Here is a table of points, one per row:
-0.4 & 0.1 & -1.0 & -2.1 & -2.2 & 1.2 & -0.5 & -0.2 & 0.6 & -1.8 & -0.9 & 0.2 & -1.3 & 0.9 & 0.3 & -1.4 & -0.3 & -0.9 & -1.4 & 0.2 & 0.9 & -0.8 & -0.3 & 1.0 \\
0.1 & 0.2 & 0.5 & 0.8 & 1.6 & 0.6 & -0.1 & 0.9 & 0.7 & -1.2 & 1.5 & -0.5 & -0.2 & -0.5 & -0.2 & -1.8 & 0.7 & -0.8 & 0.1 & -2.1 & 0.1 & -1.2 & -2.0 & -0.1 \\
0.7 & 0.9 & 1.6 & 0.5 & -0.2 & -0.3 & 0.3 & 0.7 & 0.4 & 2.3 & -0.6 & -1.2 & -0.5 & 0.4 & -0.6 & -1.0 & 1.3 & -0.8 & -1.6 & 0.8 & 1.4 & -0.9 & 0.0 & -0.4 \\
1.3 & -0.7 & 0.9 & 0.9 & -0.5 & 1.0 & -1.5 & -1.3 & 0.3 & 0.8 & 1.2 & 0.9 & -2.4 & 0.7 & -1.4 & 0.4 & 0.9 & -0.8 & 1.4 & 0.2 & -0.7 & -0.7 & 0.5 & 0.9 \\
-0.5 & 0.1 & 0.7 & -1.0 & 1.0 & 0.0 & 0.3 & -1.9 & 0.0 & 0.7 & 1.0 & 0.7 & 1.7 & 0.6 & 0.6 & -1.4 & -1.2 & 1.5 & 1.3 & 1.4 & -0.2 & 0.4 & -0.1 & 0.7 \\
1.1 & -0.2 & -0.3 & 0.6 & 0.4 & 0.3 & 0.3 & 0.7 & 1.6 & 0.9 & 1.1 & 1.5 & 0.1 & 1.5 & -0.3 & 1.9 & -0.7 & -0.6 & -2.1 & -0.3 & 0.5 & 1.0 & -1.7 & -0.2 \\
-0.5 & 1.3 & 0.8 & -1.5 & -0.3 & -0.7 & -2.8 & 0.3 & -1.2 & 1.2 & -0.2 & 1.0 & 1.9 & -1.1 & -0.1 & 0.2 & 0.1 & -0.6 & -0.3 & -1.0 & -1.2 & 0.8 & 0.2 & -0.3 \\
-1.0 & -0.9 & 0.6 & -0.2 & -1.5 & 0.4 & 2.4 & 0.7 & 0.7 & 0.8 & -0.8 & -0.1 & 0.7 & -0.4 & -0.6 & 1.3 & -0.2 & -1.2 & 1.1 & -0.5 & -1.9 & -0.6 & 0.4 & -0.1 \\
0.3 & -0.6 & -0.3 & -0.1 & 1.4 & -0.3 & 0.0 & 2.6 & -1.4 & -0.5 & -0.2 & 0.3 & -0.2 & -0.9 & -1.2 & 0.4 & -1.0 & 1.0 & 0.4 & 1.3 & 0.9 & 1.0 & 0.0 & 1.8 \\
-0.5 & -2.5 & 0.6 & 0.4 & -0.4 & -1.9 & 0.5 & -1.0 & -0.7 & -1.2 & 0.4 & -0.6 & -1.3 & -2.0 & 0.8 & -0.2 & -0.8 & -0.7 & -1.0 & 1.8 & -0.7 & 1.3 & -0.4 & -1.1 \\
0.1 & 0.5 & 0.2 & 0.9 & -0.1 & 0.0 & -1.0 & 0.4 & 0.1 & -1.6 & -1.5 & -0.1 & -0.3 & 0.5 & 0.1 & -0.1 & 1.9 & 2.3 & -1.4 & 0.3 & -1.3 & 0.1 & 0.2 & -0.1 \\
-1.7 & -1.0 & -0.6 & -0.7 & 0.2 & -1.6 & -0.2 & -0.2 & 0.3 & 0.5 & -0.5 & -1.0 & -0.6 & 2.1 & 0.9 & 0.4 & 0.5 & 0.7 & 1.4 & -2.2 & 0.8 & 1.7 & 0.5 & 0.5 \\
1.6 & 0.7 & -0.6 & -0.6 & -0.2 & 0.7 & 0.3 & -0.8 & -1.3 & -0.8 & -0.3 & -2.7 & -0.2 & 0.4 & 0.7 & 1.0 & -1.4 & 0.5 & -0.1 & -1.2 & -1.3 & 1.3 & 0.6 & 0.8 \\
0.8 & 0.9 & -0.8 & 1.4 & -1.4 & -0.7 & -0.8 & 0.7 & 1.6 & 0.3 & -1.8 & 0.1 & -0.7 & -0.6 & 0.1 & -1.3 & -1.9 & 0.4 & 1.7 & -0.3 & 1.0 & -0.5 & -0.1 & 0.1 \\
0.2 & -0.1 & 0.2 & -1.6 & 1.3 & 0.2 & 1.2 & -1.7 & 0.0 & -1.2 & -1.4 & 0.4 & 0.4 & -0.9 & -1.9 & 0.9 & 1.1 & 0.4 & -0.6 & -1.6 & 1.6 & 0.0 & 0.2 & -1.3 \\
1.9 & 0.3 & -0.4 & -1.0 & 0.1 & -0.6 & 0.2 & 1.3 & 1.1 & -0.8 & 1.2 & -0.2 & 0.7 & 1.2 & -0.7 & -1.2 & 1.1 & -0.9 & 1.3 & 1.1 & -0.6 & 0.3 & 1.0 & -1.7 \\
-0.7 & -1.8 & -2.5 & 0.1 & 0.0 & 0.7 & -1.5 & -0.7 & 0.5 & 0.7 & -0.2 & -1.8 & 0.6 & -1.2 & 0.8 & 1.2 & 1.7 & 0.7 & 0.2 & 1.1 & 0.2 & -1.1 & -0.5 & 0.7 \\
-0.4 & 0.2 & -0.6 & -1.3 & -0.3 & 0.5 & 1.7 & 0.5 & -1.3 & 1.9 & 1.3 & 1.5 & -0.9 & -0.8 & 1.2 & -1.1 & -0.2 & 1.7 & -0.2 & 0.3 & -0.8 & -0.7 & -0.1 & 0.3 \\
0.7 & -0.2 & 0.0 & 1.0 & 0.8 & -1.9 & 1.4 & -0.9 & -1.1 & -0.1 & -0.4 & 0.7 & 1.8 & 0.0 & 1.4 & 0.7 & 0.7 & -1.1 & 0.7 & -0.1 & -0.4 & -1.0 & 0.6 & 1.7 \\
-0.9 & 0.2 & 1.2 & 1.7 & -0.1 & 2.4 & 0.3 & 0.4 & -0.4 & 0.3 & 0.2 & 0.7 & 1.4 & -0.2 & -0.5 & -1.2 & 0.2 & -0.9 & 0.1 & 0.5 & 0.3 & 2.2 & 0.0 & -0.7 \\
-2.3 & 1.8 & -0.1 & -0.2 & 1.7 & -0.8 & 0.4 & -0.7 & 0.5 & -0.1 & 0.6 & -0.3 & -0.9 & -1.1 & 0.4 & 0.3 & -1.0 & 0.1 & -1.3 & 0.7 & -0.6 & 0.2 & 2.1 & 0.6 \\
0.4 & -1.3 & -0.7 & 1.3 & 0.4 & 0.5 & -0.9 & -0.1 & -1.1 & 0.5 & -0.9 & 0.2 & 0.1 & 0.8 & 0.2 & 0.0 & -2.0 & 0.1 & -1.0 & -0.7 & 0.8 & -1.8 & 0.5 & -2.1 \\
-0.4 & 2.0 & 0.5 & 0.7 & -1.6 & 0.1 & 0.1 & 0.5 & -0.2 & -1.5 & 1.4 & 0.3 & 0.1 & 0.5 & -0.1 & 2.1 & 0.5 & -0.1 & 1.4 & 0.2 & 1.2 & -1.0 & -1.7 & -1.0 \\
There is one direction along which these points spread out most. Take the direction at right angles to it along which they spread out most. Go by this last direction. How far along it is each point below, from 0 to 99? The average is 50, and the first point in the table lies past the average. One standard deviation of the points above along it is 16.
0.4 & -1.3 & -0.7 & 1.3 & 0.4 & 0.5 & -0.9 & -0.1 & -1.1 & 0.5 & -0.9 & 0.2 & 0.1 & 0.8 & 0.2 & 0.0 & -2.0 & 0.1 & -1.0 & -0.7 & 0.8 & -1.8 & 0.5 & -2.1 \\ -> 63
-0.5 & 0.1 & 0.7 & -1.0 & 1.0 & 0.0 & 0.3 & -1.9 & 0.0 & 0.7 & 1.0 & 0.7 & 1.7 & 0.6 & 0.6 & -1.4 & -1.2 & 1.5 & 1.3 & 1.4 & -0.2 & 0.4 & -0.1 & 0.7 \\ -> 26
-0.7 & -1.8 & -2.5 & 0.1 & 0.0 & 0.7 & -1.5 & -0.7 & 0.5 & 0.7 & -0.2 & -1.8 & 0.6 & -1.2 & 0.8 & 1.2 & 1.7 & 0.7 & 0.2 & 1.1 & 0.2 & -1.1 & -0.5 & 0.7 \\ -> 78
0.1 & 0.5 & 0.2 & 0.9 & -0.1 & 0.0 & -1.0 & 0.4 & 0.1 & -1.6 & -1.5 & -0.1 & -0.3 & 0.5 & 0.1 & -0.1 & 1.9 & 2.3 & -1.4 & 0.3 & -1.3 & 0.1 & 0.2 & -0.1 \\ -> 68
-2.3 & 1.8 & -0.1 & -0.2 & 1.7 & -0.8 & 0.4 & -0.7 & 0.5 & -0.1 & 0.6 & -0.3 & -0.9 & -1.1 & 0.4 & 0.3 & -1.0 & 0.1 & -1.3 & 0.7 & -0.6 & 0.2 & 2.1 & 0.6 \\ -> 43
-1.0 & -0.9 & 0.6 & -0.2 & -1.5 & 0.4 & 2.4 & 0.7 & 0.7 & 0.8 & -0.8 & -0.1 & 0.7 & -0.4 & -0.6 & 1.3 & -0.2 & -1.2 & 1.1 & -0.5 & -1.9 & -0.6 & 0.4 & -0.1 \\ -> 40
0.3 & -0.6 & -0.3 & -0.1 & 1.4 & -0.3 & 0.0 & 2.6 & -1.4 & -0.5 & -0.2 & 0.3 & -0.2 & -0.9 & -1.2 & 0.4 & -1.0 & 1.0 & 0.4 & 1.3 & 0.9 & 1.0 & 0.0 & 1.8 \\ -> 43
-0.9 & 0.2 & 1.2 & 1.7 & -0.1 & 2.4 & 0.3 & 0.4 & -0.4 & 0.3 & 0.2 & 0.7 & 1.4 & -0.2 & -0.5 & -1.2 & 0.2 & -0.9 & 0.1 & 0.5 & 0.3 & 2.2 & 0.0 & -0.7 \\ -> 21
0.7 & 0.9 & 1.6 & 0.5 & -0.2 & -0.3 & 0.3 & 0.7 & 0.4 & 2.3 & -0.6 & -1.2 & -0.5 & 0.4 & -0.6 & -1.0 & 1.3 & -0.8 & -1.6 & 0.8 & 1.4 & -0.9 & 0.0 & -0.4 \\ -> 44
0.7 & -0.2 & 0.0 & 1.0 & 0.8 & -1.9 & 1.4 & -0.9 & -1.1 & -0.1 & -0.4 & 0.7 & 1.8 & 0.0 & 1.4 & 0.7 & 0.7 & -1.1 & 0.7 & -0.1 & -0.4 & -1.0 & 0.6 & 1.7 \\ -> 39
